(in the rows, 128 means zero)
The rows of Z fall into 3 groups, which share some directions, and each row is roughly a mix of its group's hidden directions.
Z, 124 rows:
[[116 178 120 117  88 140 122 109 152 116 164 132]
 [126 135 144 105 157  78 153 143  91 131 150 119]
 [146 175 103 141 147 141 132 143 114 166 159 142]
 [146 159 166  91 122 121 128 162 109 124 130  94]
 [161 146  88 125 111 144 148 144  94 158 102 129]
 [158 171 147 105 151 143 157 134 100 125  99 127]
 [126 169  70 152 134 122 111 134 116 145 107 123]
 [103 102 146 106 156  95 161  94 143 117 136 144]
 [116 135  87 107 134 118 108 172 143 157 139 159]
 [182 127 111  96 141 139 156 102 133  98 129 127]
 [ 97 137 139 133 129 154 114 118 142  66 133 154]
 [154 145 164 135 147 166 149 111 143 146 152 159]
 [129 198 150 136 111 107 148 141 121 128 129 118]
 [152 142  99  84 113 104 177 119 127 122 120 121]
 [111 152  77 121 124 160 157 120 114 159 125 147]
 [124 158  89 150 112 109 136 113 103 124  88  99]
 [121  57 124 117 124 145 138 125 134 109 156 138]
 [130 129 113 107  92 139 125 100 148 146 113 184]
 [ 85 133 140 135 148 150 141 149 184 124 144 130]
 [123 137  76 117 134 119 130 158  85 159 120 113]
 [133 106 142  82 110  77 132 136 131 123  98 116]
 [112 138 114 133  88 147  98 117  74 121 139 145]
 [128 142 167 131 104 165 138 148 116 166 118 161]
 [154 170 106 135 100 106 119 115 135 119 136 175]
 [144 159 108 130 146 114 117 116 128  98 157  75]
 [ 96 118 150 127 112 122  75 170 128 123 116 145]
 [157 124 147 150 107 120 135 151 182 155 119 108]
 [119 138 126 143 133 124 117 140 170  66 111 146]
 [180 103 120 113  86 142 114 128 154 130 106 121]
 [100 115 158 107 151 104 120 106 176 121 152 118]
 [150  91  99 168 162 132 106 137 138 126 130 155]
 [112 126 112 131 123  91  90 107 135  74 125 137]
 [ 99 165 163 155 118 102 121 140 138 168 123 140]
 [125 126 138 130 128 150 161 150  91 160 176 120]
 [146 112 110 158  99 125 110  92 169 155 113 129]
 [131  84 124 148 172 135 119 165 153 120 107 125]
 [142 151  80 117 108  87  90 120 125 122 124 115]
 [140 126 110  74 145 126 122 106 160  93 123 108]
 [161 120 172 129 166 139 142 115  87 138 136 133]
 [141 138 121 119 129  77 112 162 113 142 100  91]
 [137 137 126 149 157 115 110 133 162 148  72 145]
 [156 153 113  97 134  85 121  94 111 153 111 136]
 [143 136 157 157 139 127 109 175  90 129 145 106]
 [128 100 132 167 188 137 137 142 108 133 124 115]
 [127 120  97 113 136 145 115 181 131  85 106 129]
 [163 115 171 116 128 117 161 134 129 123  80 134]
 [100 111 159  90 110  93 147 128 137  98 133 107]
 [162 166 102 106 172 142 117 142 145 147 133 136]
 [152 143 120 131 109 165 142  94 114 178 111 131]
 [118 158 157 127 135  92 120 117 134  69 132 136]
 [171 101 137  97 161 162 141 154 123 127 138 138]
 [114 120 122 148 151  74 127  93 165 121 131 140]
 [142 142 128 149 151  97 101 139 103 103 170  99]
 [122 156 153 154 122 123 135 131  92 134  85  89]
 [158 184 120 128  98 119  96 142 119 150 138 128]
 [158 120 166 140 101 129 176 122  96 125 136 142]
 [122 164  89 107 142 160 140 134  96 154 105 124]
 [158 108 187  96 123 140 141 133 121 100 126 128]
 [108 173 154 105 113  87 134 111 118 133 159 130]
 [140 113 130 161 110  90  88 155 137 136 119  94]
 [126 134  97 102 142 122 152 113  76 106 133 160]
 [160 148 128 129 111  94  87 160  95 132 131 111]
 [142 159 138  91  94 110 117 102  90 146 122 145]
 [158 100 109 133 106  80 108 122  92 109 127 131]
 [167 107 113  96 123 116 166 121 132 105  89 131]
 [139  95 124 121 105 183 132 164 132 155 134 120]
 [167 134 122 135 138 114 121 129 161 129  92 179]
 [124 120 154  80 171 113 163 131 134 135 149 123]
 [ 86 113 120 124 134 124 137 122  77 115 109  88]
 [131 128  62 134 132 135 140 119 128 142 171 142]
 [128 145  77 118  96 111 130  98 129 103 159 140]
 [125 126 123  76 134 112 170 133 114 157 161 125]
 [115 142 138 120 150 191 130 161 140 142 111 113]
 [183 100 127 117 154 161 138 148 121 122 125 154]
 [110 104 149 166 183 145 150 134 117 135 139 136]
 [126 135 160  89 114 135 169 114 175 130 122 128]
 [133 118 138 108 146 121 160  90 179 154 136 136]
 [129 128 108 152 143 149  67 130 145 117 141 159]
 [153 118 150 136 114  75 123 112 120  83 136 142]
 [ 82 141 161 101 114 105 154 112 101 144 125 139]
 [129 147 137 154 113 108  92 137 112  70 115 130]
 [110 138 181 143 155  99 104 140 120 105 137 105]
 [165 142 102 118 124 140 119 104 179 102 150 120]
 [110 138 124 151 144  89 156 101 161 108 140 161]
 [180 150 128 144 121 173 114 154 137 145 121 118]
 [163 112 150  99 132  94 113  83 109 138 124 113]
 [124 135  74 144 113  97  91 141 107 131 109 112]
 [129 143 116  88  93  87 118 130 147 106 123  94]
 [112 161 135 168 120 106  98 139 141 155 108 161]
 [ 89 157 137 148 125 127 104 159  99 153 115  98]
 [121 118 121 141 112  76 160 129 111 118 168 153]
 [131  91 135  93 144 132 139 119 172 127 165 150]
 [117 141  68 170 114 119 134 108 108 134 121 121]
 [157 121 183 137 133 162 133 151  94 134 136 129]
 [137 120 126  77 154 142 151 132  78 119 135 137]
 [128  93 155 173 139 139 153 122 136 160 144 155]
 [159 174 126 118 113 105 117 150 122 126  86 154]
 [134 170 110 119  75 141 103 122 146 117 153 132]
 [121 130  84 138 143 149 124  99  81 149 108 144]
 [141 176 126 132  94 114 102 170 131 144 130 108]
 [ 81 103 117 136 115 126  80 143 132 132 154 105]
 [135 132 116 109 138 129 121  99 131  86  90  82]
 [133 157 141 148 171 128 137 138  90 149 129  89]
 [ 73 116 123 157 157 128 137 109  96 116 151 131]
 [137  99 141  73 113 130 160 134 126 111 164 130]
 [160  87 118 108 122 130 167  96 137  96 132 135]
 [127  84  91 159  92 116 125 139 124 153 148 136]
 [112 167 156 132 143 111 116 156 138 168  95 120]
 [115 108 140 102 116 140 145  93 154  80 156 128]
 [151 104 163 105 118 145 149 157 110 130 164 155]
 [ 95 120 160 112 106 153 153 103 116 139 130 172]
 [ 91 155 138  98 112  83 138 110 102 148 120 133]
 [122 111  78 123 148 134 160  92 141 131 148  99]
 [ 99 114 158 134 126 152 135 119  89  91 163 116]
 [ 93 108 161 132 161 136 161 118  86 134 123 123]
 [148 154 165 101 108 118 172 113 152 133 149 133]
 [133 115 101 163  93 147 154 103 122 146 139 166]
 [147 108 101  95 175 132 115 132 111 113  90 124]
 [165 150 134 154 180 133 139 135 155 155 137 124]
 [141 120  92 114 117  81 131 129  75 126 136 132]
 [112 133 117 175 119 120 144 143  93 158  92 113]
 [119 114 158 129 111 115 118 122 109 133 154 192]
 [ 99  99 103 151 105 126  93 137 134 125 153 167]
 [134 124 134 105  92 120 176 124 105 126 173 134]]

Here is one row from each group, named. Which group is each of the other rows in?
[157  88  94 111 141 136 171 134 116 125 102 118] => (43)
[118 111 114 110 115 155 108 139  71 157 144 111] => (24)
[159 118 105 157 162 139 103  99 109 119 155 153] => (54)

[ 92 126 141 105 119 115 157 107 131 162 103 168] => (54)
[131 116 118 155 172 135 138 124 115 173  99 157] => (54)
[110 136 101 114 159 186 138 143 111 145 110 131] => (24)
[101 103 132 130 140  99 122 150 186 132 149 112] => (24)
[ 90 158 161 146 124 129 129 132  89 139 164 144] => (54)
[139 125 173 131  96 149 118 118 125 173 147 100] => (24)
[159 109 123 134 123 132 123 171 185 131 109 126] => (54)
[113 151  89 160 139 161 153 139 108 130 110 158] => (24)
[136 119 111 140 172 105 134 124 170 101 148  98] => (54)
[133 150  95 112 134 146 150  86 170 147 108 134] => (54)
[129 148 110 125  86 103  84 132  88 128 136 141] => (54)
